Where one turn sends some rows of the set: a few examples, then the rows asked:
migim: [ -4  15   9 -18  -8  -3   7   4  -4   5  -5   6  -9]
boli: [  4   0   7   2 -21  -9  -5  -5  -4 -10  -1   4  -7]
sug: [-13  14  -7   7   0  -1   9  -8   8 -10  17  10  -4]
detep: [-13   8  11   0   6   4  20  -3   1  11   2  -5  -9]
toko: [  2 -15 -13   7  -2   5   7   8  -3 -20  -3   9  -3]
tate: [-13  -2 -12  -5  13  -7  -8  -9   0  -1   4 -17  -8]
div: [ -7   5 -16 -14  11  -4  -9 -12  -3  -7  -9  -5  -4]
luv: [ -8 -12  -5  12 -10   3   5   8  -1 -20   1  -7   2]
vasip: [-11  -3  -6   5   7   2 -11 -12   2  -3 -11 -13  -6]
gosi: [  9   3  14 -13  -4   1   8   5   2   9  -2   2 -15]
butot: [ -2   4  -7  -3  -9   0   5 -10  10  19   3   3  16]
far: [  4 -11  -1   7  12   2  14  13  -8  -1   3 -11  11]
Les: [ -5  10  -8 -10   5  -2   5  20  -3  -6   8  -3  14]
Dize: [  7  -3  -8  -7  -6  -3   7 -10   8  20   7  -2  13]
lat: [ -9   6  -4  -1   9   4  16   6 -10 -10  -5 -10  20]
Ziga: [ -1   0 -13  -9  -6  -3  11   1  -4 -30  -1  -4   4]
rete: [  1  -4 -11  -6  -9  -6   5  -9  -1  23   3   7  13]
vutu: [  3  -1  14  -2   4   7  17  -4   1  10  -6  -2 -13]
Dovi: [11 -5  4  4 -2  9  1 19  3 -5 -7 -6 11]
punu: [  5  -1 -10  -5  -4  -2  11 -15   3  18  -2   5  16]
Dafiv: [  4   0  -4  -6 -13  -2   5 -13   4  17  -4   1  16]
Tuv: [ -7   3  -9   1  -8 -11   2  -2 -11  -5   7  22  -9]
Dogu: [ 12 -10   6   4  -6 -11   8 -10   0  -7  14  -8 -11]
zir: [  4   3   0   6   5  -2  19 -23   0 -15   7   0  -4]
vusem: [  1 -10 -12  -1  11   0 -13  -5   1   2  -8  -2 -12]
matam: [-16  14   4 -12   2  -4  18   1  -8   9   1   4  -8]
fipal: [ -3   5 -11  -8   6   1 -19  -3  11  -4  -4  -4  -8]
Pav: [  3  -4 -15  -4  -3   1   6  13   8 -24  10   3  -2]
tikep: [ -5 -11 -12   0  -4  -8  12   6 -10 -21  10 -10   1]
Pesus: [ 10  -1  -7 -10   3   1   2  20 -10  -6  -8   6   9]

Ziga moves to Pav
gosi moves to vutu
Now these:
butot moves to rete
vusem moves to vasip
Pesus moves to Dovi
zir moves to sug

Where one turn sends some rows of the set: a few examples, then the rows asked:
feteb: [ -5 -13   3  -1   3   3  28   7   9   7  -6   4   7  19  -1]
bako: [ 23   1  -9  -7  11   7  12  13  -4   3   7   2  -6 -16  -1]
gog: [ 13   3 -10   0  12  15  17  13   1  13   3  -7  -9   1  -8]
Bimud: [ 19   2  -8 -17   1   6   7 -13  -3   6  14  -7  -4  -3 -10]
Gev: [  2 -15 -13   2 -12 -10  14  13   1  -1  21  11  -7   7   3]
peb: [ 26 -10  -3 -12   4  13   7  11   1   7   5   8   4 -15   0]
raren: [ -2  -4  -7   9 -13   8  12  15  -4   2  25  -5   4  11  -1]
sota: [  5 -11  -1 -15   2  18  20   7  -9  -5   7  23  -4  15 -12]
Fop: [ 17  -6  12 -19  -8 -12  18  12  -3  -4  11  11  13  11   4]
fom: [  8   5   2 -18   7 -20  12  20 -13 -12  12   3   7   7  -1]
kabe: [  5  -9 -11  -4  -4  -7   5  29   9   2  14  13  15  13 -10]
muna: [ 16  14 -11   0   4  -3  -3  -2   0   3  22  10   2  -6  -7]
Mal: [ 11 -20  -4  -6   5  18  -4   3  -3   8   7   2  -1  -6   3]
Sagim: [  3 -11 -11  -2  -2  -2   6  33   3   3  14  10  12  12 -12]
tife: [  4  -1 -14 -11   4   0  -7   0  -4   2  -4  13 -11  10 -13]
bom: [ -1 -15   7   3   7  -3  31   0   4   4  -2   8  10  14  -5]
kela: [-17 -13  -6  -7  13  -7   6   5  -5  -2   1  -2   5   8  -1]
geb: [ -3  -4  -1  -2  -1   1  17  -7  -6 -24   1   8   6  14  -7]
sesi: [14 -3  3 -5 11  6  4  3 -6 11 11 11  5 -3 20]
Punef: [ 14 -10   0  -4  12   3   2  -5 -13  -4  -2   4  -4  24   3]
lutig: [ 24   0  -2  -4   8  25   8   6  -8 -11   4   0  10   5 -11]
lero: [ -3  -6  -9   2 -14   7   6  16   0   6  25  -6  12   9  -6]
bog: [  6 -11   6 -10  12   7  20  10  -6  10  13   3   3  23 -23]
zud: [  3  16   6 -16   4  10  17  18  -5   4  10   3   6   7  13]
mubag: [17 10 -1 -7 19  6 11 17  1 18  9  3 10  0  6]
gilep: [  4 -10 -12   4  -7 -13  15  15   2  -5  19  13  -5  10   3]
napi: [  1  10   4 -21  -7   5  15  14 -17  -5  13  -5  10   2   4]
tum: [  0   5   6 -22  -1   7   7   8  -6   3  12   5   6   3  18]
sol: [ 15  -2  -6  -2  -3  11  10   6   1   3 -11  18  -7  20 -12]
depeg: [  3   8   6 -21 -14   7  19  11 -11   0  13  -3  12   5   3]
gir: [ 18 -10  12 -22 -10  -5  18   9  -6  -6  12  11  16  12   2]
Gomen: [ -1  -2  -9 -19   1  -2  17  -1  11   2   1  12  20  10 -21]
lesek: [ 4  4  0 10 -7 11 -1 10  1 -3 25  8 11 12 -7]
koto: [ -1 -21   3 -10  12   2   9  -2 -16   0  20   6  -6  16 -11]
tugo: [  7 -10  10   1  10  -4  28  -6   4  -3  -3  15   8   6  -7]
sodup: [ 16  -1  -3 -14  14  -3   4   0  -3  14  -4  -4   2  26 -10]
migug: [ -5  -4 -10  -2   7   0  21  -4  -6 -23   2  15   5   7  -5]
mogaf: [ -5   2  -6 -17   0  -5  11  -1   6  -3   1   4  16  15 -25]
vemoz: [32 -5 -9 -4 12 10  4 10 -1  0 15 -2 10 -4 -8]
rumib: [25  9 -1  4  1 14  3  4  4  0 14 18 15  2 -7]
rosad: [32 -9 -9 -3  4  5 11 -2  0  2 18 -1  1 -6 -2]
lok: [ 10   8   0 -19   6 -17  17  17 -14 -12  14  -1   6   8  -4]
geke: [ -4  -2 -10 -26   7   5  13   6 -10   2  12  13  -9  10 -21]
gakis: [ -3  -5  -1 -10  22 -15   6   2  -1  -4   0   6  14  -2 -13]
des: [  4 -10  -9 -13  13  -2  18   1  16   7   0  16  19   8 -15]
nop: [ 2 10 -3  6 -9  1  2  3  5  6 30  2  2  9 -9]
gon: [-14 -13  -3  -6  19 -11   5   5  -6  -1   2   0  13   3 -10]
Lalar: [ -2 -10 -15   1  17  -5  17  -3  -1 -17   5  16   2   1   0]

bog moves to geke
Gev moves to gir
Now these:
vemoz moves to bako
lesek moves to zud
sodup moves to tife
sesi moves to rumib
kabe moves to fom
tugo moves to des
gon moves to migug
mogaf moves to kela
depeg moves to lero
Mal moves to lutig

